128 stands for zero in the data rows.
Some points, one per row:
[156 106 151 178 110 142 146 104 150 119 137 169 133 133 126 105 170  97
 156  86 135 128 161  98 165 136]
[133 102 131 194  93  98 105 132 120 122  79 141 123 123 135 179 124 163
 141 152 176 151  97 110 119 134]
[118 133 159  94 157 113 158 100 125  98 156  98 115 123 107  97 102  87
 122 120 115 123 176 132 102 134]
[129 106  97 123 150 129 112 108 143 140 121 150 112 118 120 123 140 118
 120 108 129 139 109 102 109 134]
[102 126 137 163 113 131  79 160 117 124 140 116  97 121 137 141  98 143
 128 171 196 101 105 152 116  87]
[126  62 180 128 148  93  87 144  96  93 140 127 137 101 128 232 167 169
 153 120 158 126 118 134 116 124]
[121 129  92 130 122 122 124 130 134 129 112 145 112 141  99 115 106 166
 117 108 115 162 118 106 136 151]
[156 142 204 137 116 127 167  96 160 113 133  94  86 105 135 118 106 112
 114 123  97 133 179 146  87 166]
[140 138 131 189 148 136 184  86 155 102 115  98  92 188 120 130 106 189
  94  92 109 203 156 113 196 178]
[102  80 126 120 110 124  79 130 101  88 118 235  92 166 131 101 132 131
 186 125 163  97  92 102 121  62]
[115 155 115 128 146 177 163 100 111  80 112 103  86 135 107 143 127 172
 135 185 142 118 149 116 106 102]
[ 97 109 135 161  93 138  79 176 104  98 153 136 154 101 120 145 124 123
 186 111  97 118 112 122 146 109]
[135 126 133 111 119 113 133 120 125 113 131 125 123 123 117 121 119 121
 128 123 124 105 126 138 116 126]
[205 138 164 103 194 109 255 117 148 122 126  94 139 109  89 147 152  61
  81 125  80  97 159 228  98 190]
[131 162 145 179  87 146  87 168  92  80 142 141 133 121 120 169 116 128
 255 137 109  97 126 138 138  80]
[105 126 109 128 116 136 112 122 143 106 133 113 133 109 144 105 119 112
 122 132 126 109 128 155 113 119]
[105 138 118 123 122 129 121 136 130 110 123 150 118 115 131 126 119 109
 135 123 109 101 105 122 113 146]
[135 121 159 217 102 168 135 111 148 116 169 164 123 109 153  92 148 105
 196 114 160 112 154  88 155 126]
[126 172 166 156  98 180 102 100 108 119 133 125  97 131 157 133 102 128
 149 143 146 101 141 116 119 109]
[126 138 115  94 127 122 124 134 132 106 118 119 145 105 135 105 113 105
 114 101 126  97 141 142 121  98]
[ 87 151 255 137 152 163 160 136 132 134 101  80 133 118  81 194 148 139
  63 255 160  86 128 228  98  98]
[147 121 115 123 122 134 129 117 157 102 156 110 123 115 131 108 129 115
 120 123 121 109 135 144 129 163]
[133 126 101 117 127 122 129 130 137 113 135 139 133  79 146 126 116 101
 110 117 112 105 135 148 113 102]
[118  62 151 168 155  93 131 215 130 157 153 145 226 145 153  97 113 164
 107 101 163 239 118  80 163 126]
[121 133 105 135 110 153 133 100 134 119 121 110 128 112 148 126 132 123
 139 123 124 112 133 132 113 146]
[115 112  97 128 116 136 126 100 130 132 121 147 130 126 128 123 132 126
 132 101 129 115 123 134 121 131]
12 more points follow, each with its number after it:
[133 106  92 123 142 127 112 104 134 140 128 161 115 147 128  97 127 147
 117 123 115 167  97  80 121 144] 0
[115 126 112 213 119 180 105 192  96 102  87 116  92 109 117 130 106 199
 147 182 226  92 128 119 129  80] 1
[112 112 255 117 255  98 255  96 108 134 121 103 170 166  81 121 185 131
  63 255  80 112 126 134  98 119] 2
[ 87 112 128 153 171 127 105 111 139 142 118 159  79 187 123 112 113 173
 132 111 135 200 128  93 136 157] 3
[133 153 126 128 152 165 126  86 101 132 121 106  92 147 107  97  88 121
 114 146 142 115 143 138 102 113] 4
[105 102 147 137  93 124 115 122 150 110 145 164 145 143  99 105 165  97
 229  92 109 154 115 113 121 113] 5
[121 131  92 128 119 119 118 117 128 124 142 134 120 123 137 126 138 126
 130 108 121 109 126 144 119 121] 6
[115 102 101 133 148 113 126 104 134 140 121 169 112 149 120  92 138 147
 114 128 129 181 112 106 121 126] 7
[ 87  87 163 223 127  87 118 111 220  98 121 208 112 201  64  79 255 137
 179 171 126 177  87  80 116 219] 8
[121 133 105 133 102 138 121 125 132 116 101 134 139 109 120 130 132 126
 145 123 131 118 128 127 113 153] 9
[155 116 143  94 140  87 118 200 134 162 128 106 220  87 114 158 146  97
  94 108  80 118 112 185 150 116] 10
[112 121  97 117 127 113 112 168 123 148  97 152 154 101 142 126 116 131
 130 123 163  97 115 136 106  98] 11
Which two of these numbered points are nearest to each point below by angle, seen from the average point of the first points? Their numbers follow each, nearest first.
[151 168 147 133 110 153 115  96 111 110 121  88 115 115 137 137 110  87
 137 130 135 109 163 152  80 121] > 4 9
[129 124 105 111 110 136 102  91 120 102 133 134 126 158 114 115 113 109
 245  92  62 139 154 119 136 124] > 5 6
[146 144 255 135 159 136 227 100 150 106 135  94 101 128 123 149 148 123
  88 190 109 141 217 129 138 131] > 2 4
[ 80 148 139 169 122 131 129 117 225  98 101 143 105 179 128 115  62 190
 103  92 105 143 163 119 119 144] > 3 7
[115 109  87 135  93  93 115 122 132 132  92 122 145 109 117 170 164 126
 143 120 112 109 109 170  87 162] > 9 6
[109 148 101 111 116 131 118 171  96 140 105 145 145 109 131 141 102 112
 122 114 155 105 123 154 106  98] > 11 10
[102 109 133 137  87 142  87 114 104  62 121 177 123 118 158 112 142 115
 222  92 129 109  79 122 134  93] > 5 9
[121 102 139  63 184  80 129 158 120 138  79 113 164  97  95 214 196 118
  99 117  93 112 112 202 106 126] > 10 2
[ 87  80 172 114 119  80 126 134 141 134  92 136 128 141  81 123 207 141
 125 179 155 159  97 110  93 148] > 8 2
[112 102 128 181 138 109 112 108 143 136 121 152  79 164 123 123 122 172
 103 111 102 172  92  98 158 136] > 3 7
[118 124 141 120  93 127 112 125 120 106 133 139 143 109 137 128 119 121
 151 104 142 109 131 127 119 151] > 9 5
[ 80 151  79 171  93 255  62 111 114  80 112 164  79 135 114 112  98 151
 197 191 255  79 118 116 113  87] > 1 4
[105 133 109 155  80 131 131 114 120 129 140 143 135 109 126 118 124 121
 132 120 118 115 115 102 116 142] > 9 6
[ 97 102 121 185 150 127 118  78 157 124  92 179  92 190 123  86 113 179
 132  96 126 203 115  88 140 150] > 3 7
[115 116 141  89 152 142 133  91 108 102 158 145  92 164  95 105  93 115
 107 143 172 121 153 124  93 116] > 4 7
[102  87 183 141  87 140 109  96 130 102 131 255 105 118 171 112 154 109
 255  86 129 115  61 116 160  80] > 5 8
[102 112 131 156 113 106  97 165 137  93 151 119 137 131  99 130 127 121
 163 117 105 123 115 142 113 138] > 5 8
[142 158 112  94 127 113  93 122 128 138 112 139 147  97 120 121 102 118
 122 114 131 112 121 140 106  98] > 11 6
[129 169 153 117 106 163  97 108 104 113 123  98  79 121 120 137 102 118
 117 152 124  86 143 171 119 109] > 4 1
[ 93 140 112 111 113 131 126 127 108 110 121 145 152 112 149 112  88 118
 130 125 124  97 121 142 121 124] > 11 6
[112  93 105 125 152 116 118 114 162 152 105 162 115 149 117  92 129 145
 114 125 112 172 105  98 113 140] > 7 0
[112 109 137 135 119 159  87 144 101  80 133 147 128 118 114 126 119 121
 201 123 140  97 126 106 134  87] > 5 1
[129 106 121 133 136 122 124 114 139 127 123 154 115 118 120 112 113 109
 143 120 105 143 118 116 119 151] > 0 7
[112 124  87 117 119 122 118 117 125  98 131 141 118 112 128 118 116 115
 139 117 129 112 121 140 119 121] > 6 9
[109 136 128 172 160 113 189 100  92 232  79  63 101 247 153 169 144 255
  88 166 109 230 137 102 217 131] > 3 7
[105  93 156 107 142  98 124 108 117 136 126 148 115 255  99  92 203 109
 154 163 109 139  92  93 124 142] > 8 7
[124  93 158 211 209  80 179 111 108 222  61 134  79 255 107 126 186 255
  63 101 118 255 135  98 237 171] > 3 7
[144 116 198 120 217  93 153 201 141 124 109 103 233 105 131 193 157 115
  94 134  80  86 109 243 121 124] > 10 2
[121  80 154 114 210 102 158 117 146 113 206 110 149 177 107  61 110  87
  94  92 129 210 199 113 102 185] > 3 7
[121 109 187 117 235 113 255 108 163 162 147 119 128 147 104  79  98 123
  99 172  93 156 159 116 109 178] > 2 7
[131 112 121 133 119 116 129 111 148 110 128 152 120 121 117 108 138 105
 149 114 131 141 109 116 116 134] > 5 0
[105  87 115 181  80 106 102 174 139 106 112 255 137 128 140 147 154 147
 161 125 146 123  61  80 131 106] > 8 5
[179 171  97 137 106 140 124 122 179 106 223 132 161 118 203 105 124 121
 145  92 109 109 143 142 131 134] > 6 10
[ 97 169 105 107 173 216 124  86 101  80 156 110 105 115  95  97 106 115
 151 134 135  97 156 190 127 113] > 4 6
[126 106 115 137 138 116 140 114 150 140 101 145 115 128  89 108 136 135
 122 123 115 147 105 116 134 142] > 7 0
[155 102 131 117  80 102 109 255 120 129 126 127 141 121 135 190 201 101
  94 132 115 123  97 119 191 124] > 10 11
[129 129 203 114 102 124 189  60 235 113 172 136  79 139 140  61 113 131
 117 114 138 181 229 110  87 190] > 8 3
[105 148 151 156 106 129 158 114 255  88 226 148 105 123 190  86 119 147
 156  92 188 170 158  98 102 151] > 8 3
[115 151 118 125 106 181  79 125  86 113  87 103  86 112 148 147  98 187
 107 182 208  97 123 110 113  87] > 1 4
[109 133 115 175 132 136 135 157  96 136  87  94  97 118 142 161 142 188
 110 195 169 105 115 113 127 106] > 1 11
